Each row is where one point has got to under a steady rotation. How many ticks took it there?
The counts run from 0 to 838.
[106 163  96 130 121 114  98 160 153 129 160 115 122 117 142 159 109 155
 180 161 123 120 114 168 137 113  81 112 110 129 114 155 100  90 157 118
 126 112 124  96  69 147 155 146 157 163]  529
[133 128 105 117 177 139 164 115 132 138 158 120 100  51 105 135 145 111
 175 159 149 121 139 179 137 102 104 135 105  87  79 132  92 107 135 141
 140 139 163 137 126 157 129 109 132 151]  144
[100 160 111 130 124 123  88 155 146 141 150  99 109  88 146 145 162 114
 162 135 117 113  70 166 151  98 101 101 136  90 136 160  90  98 121 107
 102 119 115 106  95 137 174 143 146 154]  424
[ 95 157 111 135 119 155 114 133 141 123 137 132 128 113 159 178 121 111
 146 179 142 146 125 172  98  88 128 148 100  81  97 152  58 122 104 116
 129 134 121 111 104 127 146 165 109 170]  357
[126 164 129 132 160 145  94 150 100 169 183 143 119  69 165 153  97 120
 181 160 130 128 123 159 113  93  90 125 110 124 117 166 125  92 142 121
 116 114 161 142 101 149 120 110 172 147]  211
[107 150 120 125 130 122 102 160 124 142 125  82 126 114 133 163 165 113
 177 165 135 129 109 166 159 104 124 132 121  72 102 124  91  76 193 130
 142 108 142 125 150 132 126 141 169 175]  787
[106 137 124 137 132 126 122 155 131 166 168 124 130  82 111 129 130 109
 170 147 163 144  94 168 173 103 124  92 136  59  94 158 119  79 141 115
 103 120 162 115 121 113 164 111 158 125]  76
[138 124 136 111 148 157 142 101 115 127 159 120 125  99 127 177 115 130
 197 163 144 130 109 171 138 117  77 125 135 126 113 104 106  91 179 157
 118 123 140 126 118 146 105 120 177 185]  305
[123 135 149 119 116 172 129 117 148 125 130 131 135  80 126 194 122  85
 171 110 153 142  95 142 125  69  74 155 166 119  90 137 100  72 118 136
 139 133 114 108 101 153 108 132 116 165]  641
[139 141 126 141 128 121 144 138 127 130 138 111  84  75 153 177 144  90
 146 137 122 139  44 174 167 118 121 106 127 114 121 137 113  89 133 132
 110 114 110  96 116 103 183 129 152 164]  500
[103 173 119 139 139 129 149 163 136 142 133 149  95  89 154 161 106 132
 169 171 124 172 115 157 140 125  93 159  92 132 102 143  83 111  97 157
 113 130 140 130  98 107 156 136 142 200]  435
[138 156 127 170 133 124 123 131  95 132 147 121 126  81 170 191 124 125
 167 179 154 135 113 157  97 105 153 143  94  76  72 149  77 101 117 122
 132 129 159 110 137 153 117 128 122 138]  282
[124 178 134 128  95 166 103 165 116 130 153 147 143  94 140 150 126  96
 175 132 125 125  97 142  90  88  94 121 124  87  90 174 110  87 156 110
 150  98 173 118  96 138 137 145 126 129]  555
[115 117 125 118 166 110 180 138 162 108 141 121 109  86 124 155 104 123
 184 140 135 143 111 161 140 133  83 111 125  81  64 135  96 110 173 141
 126 138 157 105 106 148 155 109 127 150]  68
[107 120 156 124 129 116 147 145 149 143 138  84  91  92 132 170 147  88
 155 119 119 163  77 158 166 110 115 129 145  67  86 137  95 107 143 112
 131 100 118 105 133 113 173 121 140 169]  337
[ 87 131 131 127 141 129 145 154 126 123 111 121 119  54 121 150 140 134
 174 154 143 149  95 165 149 139 103 157 132 106  70 112 114  84 152 143
 118 119 121 113 147  94 147  87 156 175]  170
[112 177 137 123 128 146  79 159 133 150 140 138 132 111 171 141 119 113
 157 178 156 126 119 144 134  90 121 118  97  84 102 188  85  67 146 119
 128 137 144 135 102 129 132 131 145 144]  451
[ 95 169 128 135 126 155 122 161 107 116 118  83  93  87 135 175 155 122
 158 135 108  77  84 161 121  79  81 132 133 130 119 125  86  79 165 119
 128 128 137 108 132 110 140 144 137 154]  726
[119 131 127 119 133 125 129 141 127 105 128 121 114  93 124 156 151 147
 152 182 135 134 115 185 133 109 137 119  91  74  63 139  96  89 145  97
 180 106 161 110 106 107 133 154  94 149]  628
[ 82 108 118 124 173 145 132 142 145 137 143 107 120  51  93 152 170 123
 152 128 113 133 116 175  94 123 102 141 137  59  78 124  94  99 135 114
 124 148 157 121 111 133 127 122 123 161]  249
[112 147 151 111 132 143 146 144 167 133 138 165 115  81 128 146 179 117
 159 139 133 134  71 164 166 118 111 112 124 120 108 134 113  71 143 123
 114 176 151 126  79  93 126 153 123 187]  164
[ 85 138 112 128 153 147  97 153 136 117 115 105  84  60 135 166 143 149
 126 151 123 123  97 170 128 110 105 132 120 113  75 171  91  68  95 105
 157 126 120 102  90 129 144 120 107 134]  189
[123 123 136 116 126 162 150 112 165 123 151 128 130  89 133 189 118  65
 167  99 110 136  85 159 126 102  90 122 144 117 101 136 112  75 167 133
 152 133 121 112  87 133 128 148 137 161]  399
[111 124 160 132 137 163 139 111 135 143 139 158 109  61 129 180 155 100
 176 130 159 126 118 147 137  55 107 143 131 107 104 119 112  85 104 119
 137 138 154 120 112 126 110 130  97 182]  644
[ 95 119 121 116 160 139 110 104 160 143 131 141 113  54 158 176 161 120
 137 152 113 130  99 168 131 136 126 143 103 107 101 140 104  96 102 110
 124 134  90 112  82 127 133 135 127 174]  429
[118 126 134 134 127 151 150 141 139 126 137 110 118  81 118 175 116  98
 158 111 118 119  73 165 155 106  72  99 142 127  95 151 122  80 181 115
 150 109 122  89 101 120 170 132 132 125]  397
[133 156 128 133 146 158  99 107 126 165 185 123 114  67 167 173 134  90
 170 118 104 114 117 143  90 100 113 151 122 103 105 174  91 103 120  99
 141 111 144 130  98 166 118 136 124 143]  823
[106 114 159 140 137 112 147 147 153 139 150  95 107  85 132 176 139 100
 164 122 103 166  69 163 144 127 105 136 144  75  83 130 114 111 147 109
 104 103 126 104 122  93 155 103 155 171]  336
[102 157 105 115 134 144 130 138 135 121 154  69 119 104 117 148 141 117
 169 156 134 114 148 186 119  97 109 165 112 102  91 138  76  77 180  90
 145 133 138 119 116 133 133 144 126 173]  624
[132 151 109 124 145 133 129 122 119 109 159  87  87  72 177 164  97 115
 176 174 118 102 119 191 128 131 110 120 118 145 115 139  98  94 155 113
 149  84 125  98 106 139 156 124 146 155]  125
[125 148 129 102 119 148 148 126 140 102 152 129 117  93 158 136 120 101
 182 172 153 119 113 189 135 113 107  97 107 106 127 135 109 113 186 127
 129 115 136 125 101 103 162 142 159 174]  228
[162 147 131 113 156 153 144 120 107  93 126 132 119  72 131 157 155 110
 158 167 155 104 110 186 123  96 127 117  80  80  69 143 101  94 152 121
 154 146 165 127 107 129 135 141 118 133]  387
[120 120 146 162 131 145 145 132 136 165 161 173 142  69 123 173 145 110
 164 130 143 138  83 154 155 104 116  87 141  92 120 121 127  60 135 147
 115 158 167 114 109 112 113 133 143 152]  240
[122 146 153 114 137 157 145 145 124  85 115 114  75 103 156 170 115 101
 136 144 112 142  93 163 118  82 106 102 117  89  83 162  78 107 118 120
 150 105 151 113  98 113 167 149 102 162]  734
[127 161 100 135 147 175 144 112 120 147 159 114 137  77 138 172 111  88
 160 139 137  95  94 154 102 106  66 141 112 114  80 158  73 103 162 136
 140 159 112 113 110 160 121 144 140 134]  218
[132 129 153 150 145 103 136 141 133 158 141 100 117 124 167 208 133 126
 170 175 140 147  88 153 163  95 122 143 108  87  92 123  94 117 150 128
  97 141 104 110 139 111 143 127 158 174]  440
[110 143 155 140 163 135 134 133 108 143 146  91 110  77 156 172 123 130
 145 145 144 146  97 170 120 105 102 175 128 108  79 153 108  96 124 105
  89 156 113 113 128 113 134  83 170 155]  275
[127 119 116 135 174 144 136 109 121 153 178  91 119  94 122 155 140 115
 135 160 106 137  88 183 113 126  97 127 107  66  83 149  80 138 142 100
 125 128 123 113 111 125 148 125 168 144]  759
[119 137 127 119 128 170 171 103 130 101 132 131 106  45 140 167 127 118
 163 140 134 120  95 175  96 134 109 139 141 142  88 117  88  80 130 137
 155 119 135 103 113 121 122 128 110 161]  566
[109 171  99 116 134 174 120 127 121 147 155 103 134  68 108 131 159  98
 156 112 119  97  57 172 142 126  71 126 136 108 102 151  89  75 157 121
 138 116 123 115 112 134 140 134 160 133]  321
[125 171 122 124 151 169 122 126 118 121 148 138  98  91 183 163 126 119
 143 162 114  88  74 171 112 122  88 102 108 139 137 148  93  88 146 130
 103 156 119 128  85 127 127 147 161 157]  830
[ 94 144 110 133 155 173 131 130 107 139 185 131 122  82 141 147 117 119
 170 163 131 115 127 185  87 106  84 125 118  89 133 133 100 129 135 124
  74 131 138 134  98 130 154 120 169 166]  755
[126 146 125 131 154  89 122 148 145 145 166 123 112  72 152 167 125 121
 186 144 140 138 145 149 132 106 135 156 106  96  72 159 106  97 150 100
 121 132 158 116 113 168 137 107 111 145]  446
